In the data rows, zero lies at 4.5, halfway between 4 and 5.
Here are some points:
[3. 5. 6. 6. 5. 4. 5. 7. 5. 5. 8. 3. 5. 6. 6. 4. 5. 5. 6. 5. 4. 4. 6. 6. 3.]
[6. 5. 4. 9. 5. 6. 5. 4. 5. 5. 5. 3. 6. 5. 6. 6. 5. 5. 6. 5. 5. 5. 6. 4. 5.]
[4. 5. 5. 5. 6. 4. 5. 6. 5. 5. 6. 5. 5. 5. 5. 5. 3. 7. 5. 5. 6. 7. 5. 6. 4.]
[3. 5. 5. 5. 6. 6. 5. 7. 2. 5. 6. 6. 6. 5. 4. 4. 5. 3. 4. 5. 6. 7. 5. 7. 6.]
[3. 6. 6. 5. 5. 5. 5. 8. 5. 7. 3. 4. 7. 4. 2. 2. 3. 6. 5. 6. 3. 5. 2. 5. 3.]
[2. 6. 6. 5. 5. 2. 5. 8. 5. 7. 4. 4. 6. 3. 3. 1. 6. 7. 5. 6. 3. 5. 2. 5. 5.]
[5. 6. 7. 3. 6. 8. 6. 4. 5. 6. 5. 5. 5. 4. 5. 3. 7. 7. 5. 6. 6. 5. 3. 5. 5.]
[3. 4. 4. 8. 6. 4. 6. 8. 7. 5. 3. 6. 4. 4. 6. 7. 6. 4. 4. 5. 4. 5. 5. 6. 7.]
[4. 3. 3. 6. 5. 2. 6. 3. 6. 4. 5. 5. 4. 4. 7. 7. 5. 2. 4. 4. 2. 5. 5. 5. 5.]
[3. 2. 3. 7. 4. 4. 5. 3. 2. 3. 5. 1. 5. 4. 6. 6. 4. 5. 3. 4. 2. 5. 5. 5. 6.]
[3. 4. 4. 4. 5. 8. 6. 4. 4. 4. 4. 9. 4. 5. 6. 5. 5. 7. 4. 5. 6. 6. 5. 6. 4.]
[6. 5. 4. 5. 5. 3. 5. 9. 4. 5. 9. 5. 5. 5. 6. 7. 5. 9. 5. 6. 4. 7. 4. 5. 4.]
[4. 5. 5. 5. 5. 5. 6. 8. 4. 5. 6. 4. 5. 4. 6. 7. 4. 6. 5. 5. 9. 5. 5. 5. 5.]
[4. 5. 4. 6. 5. 5. 5. 6. 5. 5. 6. 6. 5. 5. 6. 4. 5. 7. 5. 5. 3. 5. 5. 5. 5.]
[3. 5. 5. 4. 6. 7. 6. 4. 4. 4. 8. 5. 5. 6. 6. 7. 4. 3. 5. 4. 8. 5. 5. 5. 5.]
[4. 5. 4. 6. 5. 3. 4. 5. 6. 4. 8. 6. 5. 4. 6. 7. 4. 4. 6. 4. 4. 7. 5. 6. 5.]
[6. 5. 5. 4. 6. 4. 5. 7. 4. 5. 5. 2. 6. 3. 5. 7. 3. 7. 6. 5. 7. 6. 4. 6. 6.]
[3. 5. 5. 3. 5. 4. 5. 8. 5. 4. 7. 8. 7. 4. 3. 4. 3. 7. 4. 5. 2. 5. 4. 5. 4.]
[1. 5. 4. 5. 5. 4. 4. 9. 3. 6. 8. 6. 5. 3. 2. 2. 2. 6. 4. 5. 4. 5. 2. 5. 4.]
[0. 5. 5. 2. 5. 6. 5. 8. 3. 6. 7. 3. 5. 1. 3. 3. 5. 6. 4. 5. 3. 6. 2. 6. 6.]
[1. 5. 5. 6. 4. 4. 6. 8. 6. 6. 6. 3. 6. 3. 4. 3. 3. 8. 4. 6. 7. 5. 3. 6. 5.]
[2. 6. 5. 6. 5. 7. 7. 7. 4. 6. 7. 3. 6. 4. 5. 4. 5. 6. 4. 5. 8. 6. 3. 7. 5.]
[2. 5. 6. 6. 5. 6. 6. 4. 7. 6. 4. 6. 6. 4. 5. 4. 2. 7. 2. 5. 2. 5. 4. 5. 4.]
[2. 4. 4. 5. 5. 7. 6. 9. 4. 5. 6. 3. 5. 5. 6. 7. 6. 4. 4. 6. 0. 5. 4. 5. 4.]
[0. 3. 4. 3. 5. 6. 6. 9. 6. 5. 6. 2. 5. 2. 7. 5. 1. 4. 4. 5. 3. 5. 4. 5. 5.]
[2. 3. 3. 7. 4. 8. 6. 7. 7. 4. 8. 6. 4. 3. 7. 5. 2. 6. 2. 4. 4. 6. 4. 5. 5.]
[1. 3. 4. 5. 5. 5. 5. 6. 5. 4. 5. 5. 3. 4. 7. 6. 2. 5. 3. 4. 2. 5. 4. 5. 5.]
[3. 3. 3. 1. 4. 6. 6. 3. 1. 4. 4. 6. 3. 4. 7. 8. 3. 4. 2. 4. 3. 3. 3. 4. 4.]
[2. 1. 3. 1. 4. 7. 5. 5. 3. 4. 6. 4. 4. 3. 8. 7. 2. 4. 2. 4. 2. 5. 4. 4. 5.]
[3. 2. 2. 6. 4. 6. 6. 5. 4. 3. 7. 6. 3. 3. 7. 6. 6. 5. 2. 4. 3. 6. 5. 5. 4.]
[3. 2. 2. 4. 4. 5. 4. 5. 5. 3. 6. 5. 5. 4. 7. 7. 4. 4. 3. 4. 3. 5. 5. 5. 4.]
[6. 4. 3. 4. 5. 7. 6. 1. 4. 4. 4. 5. 4. 5. 6. 7. 4. 5. 4. 4. 3. 6. 6. 5. 5.]
[5. 4. 4. 5. 5. 3. 6. 8. 3. 6. 5. 8. 6. 5. 6. 5. 5. 4. 4. 5. 6. 5. 6. 5. 6.]
[8. 5. 5. 5. 5. 6. 5. 4. 6. 6. 1. 8. 6. 5. 5. 3. 2. 4. 5. 5. 7. 3. 6. 5. 4.]
[7. 5. 5. 3. 6. 8. 5. 2. 3. 7. 6. 7. 6. 6. 5. 5. 5. 5. 5. 5. 6. 6. 5. 4. 6.]
[8. 7. 5. 5. 5. 4. 4. 3. 7. 6. 3. 7. 5. 5. 5. 4. 6. 1. 5. 5. 7. 4. 5. 5. 4.]
[7. 6. 3. 5. 6. 4. 4. 3. 4. 6. 5. 7. 5. 5. 4. 2. 4. 5. 5. 5. 6. 4. 5. 4. 6.]
[7. 6. 4. 4. 5. 4. 4. 0. 6. 6. 2. 4. 5. 6. 4. 2. 4. 4. 6. 4. 5. 4. 5. 5. 6.]
[7. 6. 4. 3. 6. 6. 4. 4. 8. 6. 0. 3. 5. 6. 3. 4. 6. 2. 6. 4. 6. 2. 5. 4. 2.]
[7. 5. 4. 3. 6. 5. 3. 1. 7. 5. 1. 4. 6. 5. 2. 2. 5. 2. 6. 4. 7. 5. 5. 4. 5.]
[7. 5. 4. 3. 6. 7. 3. 3. 4. 4. 0. 7. 4. 4. 2. 1. 4. 2. 5. 3. 8. 3. 5. 4. 4.]
[7. 6. 4. 5. 6. 5. 3. 6. 4. 4. 2. 8. 4. 5. 2. 3. 6. 2. 6. 4. 8. 4. 5. 4. 5.]
[7. 5. 6. 4. 7. 4. 3. 3. 3. 4. 1. 8. 6. 5. 1. 2. 5. 5. 7. 4. 5. 5. 5. 5. 5.]
[9. 5. 6. 3. 6. 2. 4. 1. 3. 4. 2. 6. 7. 5. 1. 1. 2. 6. 7. 4. 5. 5. 5. 5. 5.]
[6. 5. 6. 3. 6. 4. 5. 4. 5. 5. 1. 5. 6. 5. 2. 1. 4. 6. 6. 4. 7. 5. 5. 6. 6.]
[6. 5. 6. 6. 5. 4. 5. 7. 5. 4. 2. 6. 7. 5. 2. 2. 3. 6. 6. 5. 4. 6. 6. 6. 5.]
[7. 5. 6. 6. 5. 2. 5. 3. 5. 4. 2. 5. 6. 5. 1. 1. 5. 6. 7. 5. 4. 5. 6. 5. 5.]
[6. 5. 6. 7. 5. 4. 6. 6. 3. 6. 4. 2. 6. 5. 3. 3. 5. 6. 6. 5. 8. 6. 5. 5. 4.]
[3. 7. 6. 3. 5. 5. 5. 4. 6. 5. 4. 5. 5. 5. 3. 4. 7. 4. 5. 5. 4. 6. 5. 5. 5.]
[4. 6. 8. 5. 4. 5. 5. 4. 5. 6. 2. 5. 4. 6. 5. 5. 5. 7. 6. 6. 5. 5. 4. 5. 3.]
[7. 5. 6. 4. 5. 8. 5. 4. 7. 4. 6. 6. 5. 6. 5. 3. 5. 6. 7. 5. 4. 7. 5. 4. 5.]
[5. 3. 5. 4. 5. 4. 5. 5. 3. 5. 7. 3. 4. 6. 6. 5. 6. 4. 5. 5. 5. 3. 6. 6. 4.]
[8. 5. 4. 6. 3. 3. 6. 3. 8. 3. 4. 4. 3. 5. 6. 6. 3. 4. 4. 4. 3. 6. 7. 3. 4.]
[5. 6. 6. 4. 4. 6. 5. 4. 7. 4. 5. 8. 5. 5. 6. 6. 6. 3. 7. 4. 4. 4. 6. 4. 4.]
[4. 5. 5. 8. 5. 5. 4. 4. 5. 5. 9. 2. 5. 5. 5. 9. 2. 4. 6. 5. 7. 5. 5. 6. 6.]
[4. 7. 5. 4. 6. 5. 5. 4. 2. 4. 8. 4. 4. 5. 2. 4. 5. 7. 5. 6. 8. 5. 5. 6. 5.]
[2. 5. 8. 4. 5. 6. 4. 5. 5. 7. 5. 3. 6. 4. 1. 0. 2. 7. 6. 6. 2. 3. 1. 5. 4.]
[2. 7. 6. 8. 5. 6. 4. 5. 6. 7. 4. 6. 6. 3. 2. 0. 6. 6. 4. 6. 6. 5. 2. 5. 5.]
[3. 7. 6. 3. 4. 5. 4. 6. 4. 6. 5. 6. 6. 6. 3. 3. 5. 7. 5. 6. 3. 5. 3. 6. 4.]
[6. 5. 6. 6. 5. 7. 5. 7. 7. 5. 5. 8. 6. 7. 4. 4. 6. 7. 7. 6. 6. 6. 4. 5. 5.]
[4. 4. 4. 5. 6. 7. 6. 6. 6. 5. 5. 4. 5. 5. 6. 6. 4. 2. 6. 5. 8. 5. 5. 5. 7.]
[0. 4. 4. 8. 6. 4. 5. 4. 7. 4. 4. 5. 6. 4. 7. 8. 6. 4. 3. 4. 3. 6. 5. 5. 6.]
[3. 4. 4. 3. 6. 4. 6. 8. 3. 4. 8. 5. 6. 4. 6. 6. 4. 5. 4. 5. 5. 6. 4. 6. 5.]
[4. 4. 4. 5. 6. 4. 7. 4. 2. 5. 9. 5. 6. 4. 5. 7. 4. 5. 3. 6. 5. 6. 4. 6. 3.]
[4. 4. 5. 4. 5. 4. 6. 7. 4. 5. 7. 3. 5. 5. 5. 3. 6. 6. 5. 6. 1. 3. 3. 6. 6.]
[3. 3. 4. 3. 5. 4. 7. 7. 4. 4. 7. 9. 4. 4. 6. 5. 6. 8. 3. 6. 6. 5. 4. 5. 7.]
[4. 2. 2. 5. 4. 3. 5. 4. 5. 2. 5. 9. 4. 6. 7. 8. 9. 4. 4. 5. 3. 4. 4. 4. 3.]
[4. 1. 3. 4. 3. 5. 4. 5. 0. 1. 6. 4. 3. 7. 7. 8. 5. 5. 4. 4. 0. 5. 4. 4. 4.]
[5. 0. 2. 4. 3. 2. 4. 5. 4. 2. 7. 4. 3. 5. 7. 7. 4. 3. 3. 3. 2. 4. 4. 3. 4.]
[7. 1. 3. 3. 3. 2. 4. 4. 4. 1. 5. 5. 2. 6. 7. 7. 7. 2. 2. 3. 4. 3. 5. 2. 4.]
[6. 1. 3. 4. 3. 4. 3. 0. 4. 1. 5. 4. 3. 5. 7. 9. 5. 3. 4. 3. 1. 3. 6. 2. 4.]
[9. 3. 4. 2. 2. 4. 3. 3. 0. 2. 3. 2. 2. 6. 7. 7. 6. 3. 5. 3. 5. 2. 6. 2. 3.]
[7. 4. 5. 3. 1. 3. 2. 1. 4. 2. 5. 2. 4. 5. 6. 6. 4. 1. 5. 2. 8. 4. 6. 1. 2.]
[8. 5. 6. 6. 3. 1. 1. 0. 6. 3. 6. 4. 6. 6. 4. 5. 1. 1. 7. 3. 6. 6. 6. 3. 5.]
[7. 5. 5. 5. 5. 3. 2. 7. 4. 5. 4. 0. 6. 5. 1. 4. 1. 4. 6. 5. 5. 5. 5. 4. 4.]
[7. 7. 6. 6. 3. 3. 3. 5. 1. 6. 5. 3. 5. 5. 0. 0. 3. 2. 4. 6. 7. 4. 4. 5. 2.]
[4. 7. 5. 5. 0. 1. 0. 3. 2. 6. 0. 2. 4. 4. 0. 0. 0. 4. 5. 5. 4. 2. 0. 2. 3.]
[3. 7. 6. 0. 0. 0. 0. 4. 2. 7. 0. 2. 2. 2. 0. 0. 2. 2. 4. 5. 5. 1. 0. 1. 2.]
[2. 7. 4. 0. 2. 0. 2. 2. 4. 8. 0. 1. 2. 3. 0. 0. 2. 2. 6. 5. 9. 2. 0. 2. 5.]
[2. 7. 4. 6. 4. 3. 3. 0. 4. 6. 3. 2. 1. 3. 1. 1. 6. 0. 5. 5. 7. 3. 3. 4. 6.]
[3. 6. 2. 4. 5. 5. 4. 2. 9. 5. 1. 7. 3. 3. 4. 0. 7. 0. 5. 4. 4. 3. 4. 6. 5.]
[5. 4. 3. 6. 5. 6. 4. 2. 6. 5. 4. 3. 5. 4. 6. 4. 5. 2. 5. 4. 4. 5. 5. 5. 7.]
[6. 4. 4. 5. 6. 8. 5. 2. 8. 3. 5. 4. 4. 4. 6. 4. 5. 5. 5. 4. 5. 5. 7. 6. 7.]
[6. 4. 2. 6. 6. 2. 6. 2. 4. 3. 2. 8. 4. 5. 6. 8. 9. 5. 4. 4. 1. 6. 7. 5. 5.]
24 more points follow, each with its number after it:
[4. 5. 5. 4. 7. 6. 6. 6. 8. 4. 3. 7. 5. 6. 6. 6. 2. 6. 6. 5. 6. 6. 6. 5. 5.] 0
[7. 4. 5. 5. 6. 8. 6. 2. 6. 4. 3. 7. 5. 5. 6. 8. 3. 5. 6. 4. 5. 5. 5. 5. 5.] 1
[8. 4. 5. 5. 6. 5. 6. 4. 4. 4. 2. 6. 4. 4. 6. 5. 5. 5. 5. 4. 2. 4. 6. 6. 5.] 2
[4. 3. 4. 5. 6. 5. 6. 4. 4. 4. 5. 6. 5. 4. 6. 6. 6. 4. 4. 4. 9. 6. 7. 5. 6.] 3
[6. 2. 4. 5. 5. 1. 6. 4. 7. 3. 7. 7. 5. 5. 5. 5. 5. 8. 3. 4. 5. 4. 7. 5. 4.] 4
[7. 3. 4. 6. 4. 3. 6. 1. 5. 4. 5. 6. 5. 4. 5. 5. 5. 7. 5. 4. 9. 5. 7. 4. 5.] 5
[5. 4. 6. 6. 5. 4. 6. 5. 9. 5. 5. 3. 5. 7. 5. 7. 4. 5. 5. 5. 7. 5. 6. 5. 4.] 6
[7. 6. 6. 6. 5. 5. 6. 7. 4. 6. 5. 3. 5. 6. 6. 5. 9. 6. 6. 5. 6. 6. 5. 4. 4.] 7
[5. 6. 6. 5. 5. 7. 4. 3. 7. 5. 4. 6. 5. 6. 6. 5. 4. 6. 5. 6. 3. 5. 5. 4. 5.] 8
[7. 6. 7. 3. 5. 6. 5. 4. 7. 5. 5. 5. 5. 6. 6. 5. 4. 5. 6. 5. 4. 5. 6. 4. 6.] 9
[6. 6. 7. 6. 4. 4. 4. 4. 9. 5. 7. 6. 4. 6. 6. 4. 3. 3. 6. 5. 7. 5. 6. 5. 4.] 10
[7. 6. 6. 4. 4. 4. 5. 2. 7. 5. 4. 7. 5. 6. 5. 4. 3. 6. 5. 5. 8. 5. 6. 5. 4.] 11
[9. 5. 6. 8. 4. 3. 4. 4. 5. 4. 8. 4. 6. 5. 5. 5. 7. 7. 6. 5. 7. 6. 6. 5. 5.] 12
[7. 6. 6. 5. 5. 3. 4. 3. 4. 5. 3. 2. 5. 5. 3. 4. 6. 6. 5. 6. 3. 5. 6. 5. 5.] 13
[7. 7. 6. 7. 4. 2. 4. 7. 6. 6. 4. 5. 6. 5. 3. 3. 5. 7. 7. 5. 8. 5. 6. 5. 5.] 14
[3. 7. 6. 8. 4. 3. 4. 3. 3. 6. 5. 6. 6. 5. 2. 5. 4. 3. 6. 5. 8. 6. 5. 5. 5.] 15
[8. 5. 5. 6. 5. 5. 5. 5. 3. 5. 7. 5. 5. 5. 4. 5. 7. 7. 6. 6. 7. 5. 5. 6. 7.] 16
[6. 5. 6. 9. 6. 5. 6. 9. 7. 6. 6. 2. 7. 5. 5. 5. 7. 7. 5. 5. 9. 6. 6. 5. 5.] 17
[5. 6. 5. 6. 5. 4. 6. 5. 7. 5. 5. 2. 5. 5. 5. 5. 6. 8. 5. 6. 4. 5. 5. 6. 5.] 18
[6. 6. 7. 6. 5. 7. 6. 9. 4. 6. 6. 8. 6. 6. 6. 4. 6. 7. 5. 6. 5. 6. 5. 5. 5.] 19
[6. 6. 5. 6. 6. 7. 6. 7. 4. 6. 4. 5. 6. 5. 6. 5. 5. 6. 6. 5. 9. 5. 6. 5. 6.] 20
[8. 6. 4. 6. 5. 7. 5. 5. 5. 5. 4. 6. 4. 6. 6. 5. 5. 5. 6. 5. 3. 5. 6. 5. 6.] 21
[4. 6. 6. 5. 5. 6. 5. 4. 6. 5. 4. 8. 5. 6. 6. 6. 4. 5. 5. 5. 6. 6. 6. 5. 4.] 22
[6. 5. 5. 5. 6. 5. 5. 3. 6. 5. 5. 5. 5. 5. 6. 6. 7. 5. 5. 5. 2. 4. 6. 6. 5.] 23
Which of these numbered points is nearest to each point below, ignoring the 2 directions in which the first points spread most? Its number follows each.
[8. 6. 5. 4. 7. 3. 4. 3. 3. 6. 5. 8. 6. 5. 3. 4. 3. 5. 6. 5. 6. 4. 5. 5. 5.] > 11
[6. 5. 5. 5. 5. 5. 5. 2. 3. 6. 7. 5. 6. 5. 6. 4. 6. 6. 5. 6. 6. 6. 6. 6. 4.] > 16
[4. 6. 6. 5. 4. 3. 5. 1. 3. 7. 1. 8. 4. 6. 3. 4. 6. 5. 6. 6. 6. 3. 4. 3. 5.] > 22
[5. 6. 6. 4. 5. 3. 4. 7. 3. 5. 6. 5. 8. 5. 4. 5. 4. 6. 6. 5. 6. 5. 5. 6. 4.] > 14
[7. 4. 7. 5. 2. 7. 4. 7. 4. 4. 5. 1. 5. 5. 6. 7. 6. 5. 4. 5. 6. 3. 6. 3. 2.] > 7
[2. 3. 4. 5. 3. 4. 5. 5. 6. 2. 6. 2. 3. 4. 7. 8. 3. 4. 2. 3. 6. 5. 5. 4. 3.] > 6
[5. 3. 5. 4. 4. 8. 4. 1. 7. 3. 2. 3. 4. 8. 6. 5. 6. 6. 3. 5. 1. 4. 5. 3. 5.] > 8
[6. 7. 4. 7. 4. 4. 3. 1. 5. 6. 3. 7. 4. 5. 1. 4. 3. 3. 8. 5. 6. 5. 5. 4. 6.] > 15
[7. 6. 5. 6. 5. 6. 6. 5. 4. 5. 6. 7. 4. 7. 6. 6. 6. 6. 5. 5. 3. 4. 6. 5. 6.] > 21
[6. 5. 3. 7. 6. 6. 5. 6. 7. 6. 5. 7. 5. 4. 4. 3. 5. 7. 4. 5. 5. 3. 4. 6. 7.] > 21
[5. 6. 5. 3. 6. 4. 6. 1. 6. 6. 5. 4. 6. 5. 4. 3. 5. 4. 6. 5. 4. 5. 5. 6. 6.] > 23
[6. 6. 5. 4. 6. 7. 4. 3. 5. 6. 3. 6. 5. 4. 2. 3. 4. 6. 5. 5. 8. 5. 5. 5. 5.] > 1
[4. 6. 6. 4. 5. 4. 4. 5. 7. 6. 6. 8. 6. 5. 5. 4. 4. 4. 6. 6. 5. 5. 5. 5. 5.] > 22
[2. 2. 2. 6. 5. 7. 6. 6. 4. 5. 6. 4. 3. 4. 7. 5. 5. 3. 3. 5. 8. 5. 3. 4. 7.] > 3
[4. 5. 6. 6. 5. 7. 5. 4. 7. 6. 3. 5. 6. 5. 4. 4. 3. 7. 5. 6. 3. 5. 4. 6. 5.] > 8
[2. 8. 5. 4. 4. 3. 2. 2. 4. 7. 2. 3. 6. 3. 0. 0. 4. 0. 5. 5. 8. 5. 3. 4. 3.] > 15
[0. 1. 2. 7. 5. 9. 7. 6. 8. 2. 6. 5. 5. 1. 6. 4. 1. 5. 0. 3. 0. 5. 2. 4. 4.] > 8
[4. 5. 6. 5. 4. 4. 5. 7. 3. 5. 6. 4. 5. 5. 6. 8. 5. 5. 5. 5. 8. 5. 5. 5. 6.] > 20
[5. 6. 5. 2. 4. 8. 5. 6. 6. 5. 8. 5. 4. 6. 5. 7. 4. 4. 5. 5. 2. 5. 6. 5. 6.] > 9
[6. 4. 4. 3. 6. 3. 4. 2. 5. 3. 4. 4. 4. 4. 7. 6. 2. 5. 6. 3. 5. 5. 6. 5. 5.] > 0
[3. 5. 7. 6. 5. 6. 6. 6. 4. 6. 5. 5. 6. 4. 6. 5. 6. 6. 5. 6. 2. 4. 3. 5. 5.] > 23
[3. 5. 7. 4. 5. 5. 5. 7. 4. 6. 6. 3. 5. 4. 5. 6. 7. 5. 6. 5. 6. 6. 2. 5. 6.] > 7
[6. 7. 5. 6. 5. 4. 3. 5. 6. 7. 3. 1. 3. 3. 1. 0. 5. 6. 5. 5. 7. 4. 3. 6. 7.] > 18
[7. 6. 5. 8. 5. 3. 5. 4. 2. 6. 4. 4. 6. 6. 1. 1. 6. 6. 5. 6. 6. 5. 4. 5. 4.] > 16
[0. 4. 4. 7. 4. 5. 5. 3. 4. 4. 7. 4. 6. 2. 5. 8. 2. 5. 6. 4. 8. 3. 3. 6. 7.] > 15
[4. 5. 6. 5. 5. 5. 5. 3. 6. 5. 4. 2. 5. 5. 6. 6. 5. 6. 6. 5. 6. 5. 6. 5. 5.] > 18
[9. 5. 5. 4. 5. 3. 6. 8. 6. 6. 6. 8. 7. 5. 4. 3. 3. 4. 5. 5. 4. 3. 5. 5. 5.] > 19
[1. 3. 4. 5. 5. 7. 4. 6. 5. 4. 9. 4. 4. 2. 5. 6. 0. 5. 1. 4. 2. 5. 4. 5. 5.] > 8
[6. 1. 2. 5. 5. 4. 5. 0. 5. 2. 1. 6. 1. 5. 6. 7. 4. 2. 3. 2. 7. 2. 6. 3. 5.] > 3
[6. 6. 5. 2. 6. 2. 5. 6. 7. 7. 2. 5. 6. 5. 3. 5. 3. 4. 6. 5. 8. 5. 5. 5. 3.] > 0
[6. 5. 3. 2. 3. 2. 3. 0. 8. 4. 3. 2. 1. 6. 6. 5. 8. 2. 4. 4. 4. 2. 7. 3. 4.] > 18
[4. 5. 5. 3. 5. 6. 5. 5. 6. 4. 8. 5. 5. 5. 5. 8. 1. 6. 6. 4. 3. 5. 4. 6. 5.] > 9
[4. 5. 7. 5. 5. 3. 5. 5. 3. 6. 8. 6. 5. 5. 5. 7. 4. 6. 5. 5. 7. 5. 4. 5. 3.] > 15
[4. 6. 6. 6. 5. 3. 5. 8. 4. 6. 5. 5. 6. 5. 6. 5. 7. 3. 6. 4. 7. 7. 5. 5. 3.] > 7
[7. 6. 6. 5. 5. 4. 5. 3. 6. 6. 4. 5. 5. 4. 5. 6. 6. 7. 5. 6. 8. 4. 5. 5. 5.] > 11
[6. 3. 5. 7. 6. 5. 5. 6. 3. 4. 3. 5. 5. 4. 6. 5. 3. 5. 4. 4. 3. 6. 5. 5. 5.] > 2
[8. 4. 2. 0. 3. 1. 1. 1. 4. 1. 0. 6. 1. 6. 3. 2. 4. 0. 5. 2. 5. 3. 6. 1. 4.] > 0
[4. 5. 3. 5. 6. 7. 7. 7. 5. 5. 5. 9. 6. 4. 6. 5. 4. 5. 5. 5. 2. 7. 5. 5. 6.] > 21
[6. 1. 3. 1. 4. 6. 6. 5. 1. 2. 4. 5. 4. 5. 6. 7. 3. 5. 3. 3. 1. 3. 5. 5. 5.] > 2
[7. 2. 2. 2. 2. 1. 0. 0. 6. 1. 2. 5. 1. 3. 4. 2. 3. 0. 4. 1. 4. 2. 5. 1. 2.] > 4
[0. 5. 4. 4. 4. 5. 5. 9. 5. 4. 4. 4. 3. 4. 7. 2. 2. 3. 3. 4. 5. 3. 2. 5. 6.] > 0
[7. 6. 6. 7. 5. 1. 5. 9. 5. 6. 6. 2. 5. 6. 5. 6. 4. 4. 5. 6. 6. 4. 5. 4. 4.] > 14
[9. 3. 1. 1. 1. 0. 2. 2. 4. 1. 0. 5. 2. 4. 0. 0. 3. 1. 3. 1. 5. 2. 4. 0. 1.] > 4
[4. 6. 6. 7. 5. 5. 5. 6. 5. 6. 5. 3. 6. 5. 4. 5. 5. 4. 6. 5. 7. 7. 5. 5. 5.] > 15
[4. 3. 2. 2. 5. 9. 6. 4. 3. 4. 3. 9. 5. 4. 6. 6. 6. 6. 4. 4. 5. 4. 5. 6. 4.] > 1
[7. 3. 3. 2. 6. 5. 6. 3. 4. 2. 3. 5. 3. 6. 6. 5. 5. 4. 4. 3. 2. 5. 6. 4. 5.] > 2
[5. 7. 6. 3. 3. 2. 3. 4. 6. 6. 6. 5. 5. 5. 4. 5. 3. 5. 6. 5. 4. 7. 5. 4. 4.] > 9
[7. 6. 5. 5. 5. 3. 5. 6. 5. 5. 7. 6. 6. 5. 3. 4. 4. 6. 5. 6. 5. 5. 6. 5. 5.] > 14
[1. 3. 4. 6. 3. 2. 4. 6. 2. 3. 6. 3. 4. 4. 6. 8. 4. 5. 4. 4. 3. 4. 5. 4. 4.] > 15
[6. 7. 6. 5. 4. 1. 3. 6. 5. 7. 4. 8. 7. 5. 3. 0. 4. 5. 5. 6. 3. 6. 4. 4. 3.] > 19
[3. 3. 6. 4. 6. 4. 6. 9. 3. 5. 3. 6. 6. 4. 3. 3. 5. 5. 4. 6. 4. 6. 4. 6. 4.] > 2
[3. 5. 5. 7. 6. 5. 5. 6. 8. 5. 5. 6. 6. 6. 4. 4. 4. 6. 6. 5. 8. 4. 5. 7. 6.] > 6
[5. 5. 5. 5. 5. 7. 6. 9. 4. 5. 4. 7. 5. 4. 5. 6. 6. 5. 5. 4. 6. 6. 5. 5. 4.] > 19
[5. 6. 6. 2. 5. 4. 5. 7. 3. 6. 6. 7. 6. 5. 6. 6. 4. 6. 6. 5. 7. 7. 5. 5. 6.] > 22
[5. 5. 4. 6. 7. 6. 6. 6. 4. 5. 6. 4. 6. 6. 3. 4. 4. 4. 6. 5. 4. 5. 5. 5. 5.] > 21
[4. 7. 7. 4. 6. 3. 5. 6. 9. 6. 6. 3. 6. 5. 4. 5. 7. 5. 5. 6. 6. 4. 5. 6. 4.] > 6
[3. 6. 5. 5. 3. 5. 6. 7. 3. 5. 7. 3. 5. 5. 3. 5. 5. 6. 4. 6. 6. 5. 3. 5. 6.] > 16
[4. 7. 7. 5. 5. 6. 5. 4. 6. 6. 6. 5. 6. 6. 4. 4. 9. 5. 6. 6. 8. 6. 5. 5. 5.] > 7
[7. 4. 3. 4. 5. 7. 4. 4. 6. 3. 7. 2. 5. 5. 5. 7. 5. 3. 5. 4. 6. 7. 7. 5. 6.] > 9
[6. 3. 4. 6. 3. 3. 5. 5. 3. 5. 5. 5. 5. 3. 2. 6. 6. 7. 3. 5. 0. 4. 5. 4. 5.] > 13
[7. 4. 5. 4. 4. 4. 4. 9. 6. 3. 5. 4. 4. 5. 6. 6. 0. 6. 5. 4. 6. 2. 5. 4. 4.] > 0
[5. 6. 6. 8. 3. 6. 4. 7. 3. 5. 7. 4. 4. 5. 6. 5. 7. 5. 5. 5. 9. 5. 5. 4. 4.] > 7
[4. 3. 4. 4. 3. 3. 4. 6. 2. 3. 6. 4. 4. 4. 7. 6. 6. 5. 3. 4. 2. 6. 5. 3. 3.] > 13
[4. 4. 5. 6. 4. 7. 6. 7. 5. 4. 5. 5. 6. 3. 4. 1. 4. 6. 4. 5. 1. 6. 3. 6. 5.] > 2
[6. 5. 5. 6. 5. 5. 6. 2. 3. 5. 3. 8. 3. 6. 6. 6. 6. 3. 6. 5. 2. 4. 6. 4. 5.] > 21
[5. 6. 5. 4. 6. 6. 5. 8. 3. 7. 5. 4. 6. 4. 4. 4. 4. 5. 5. 6. 6. 6. 4. 6. 5.] > 20
[5. 6. 6. 5. 5. 3. 3. 6. 5. 7. 4. 5. 5. 4. 3. 3. 5. 3. 5. 5. 5. 4. 4. 4. 4.] > 23
[7. 6. 5. 3. 6. 6. 5. 6. 4. 6. 5. 7. 5. 5. 5. 6. 7. 5. 6. 5. 7. 5. 5. 5. 5.] > 19
[2. 2. 5. 6. 4. 3. 6. 7. 5. 5. 3. 2. 6. 3. 2. 5. 3. 9. 3. 6. 0. 7. 5. 5. 4.] > 13
[0. 6. 7. 4. 3. 9. 5. 4. 3. 7. 4. 5. 5. 5. 5. 4. 2. 5. 5. 6. 4. 4. 1. 4. 4.] > 8
[6. 7. 5. 6. 5. 4. 5. 8. 6. 7. 9. 5. 6. 5. 4. 3. 4. 5. 5. 6. 6. 4. 5. 5. 4.] > 10
[7. 7. 7. 6. 4. 0. 3. 6. 3. 6. 5. 4. 5. 5. 3. 3. 7. 3. 5. 5. 7. 5. 5. 4. 5.] > 14
[7. 7. 5. 3. 6. 3. 4. 2. 4. 6. 4. 5. 5. 4. 2. 1. 5. 2. 7. 5. 2. 4. 4. 5. 6.] > 23
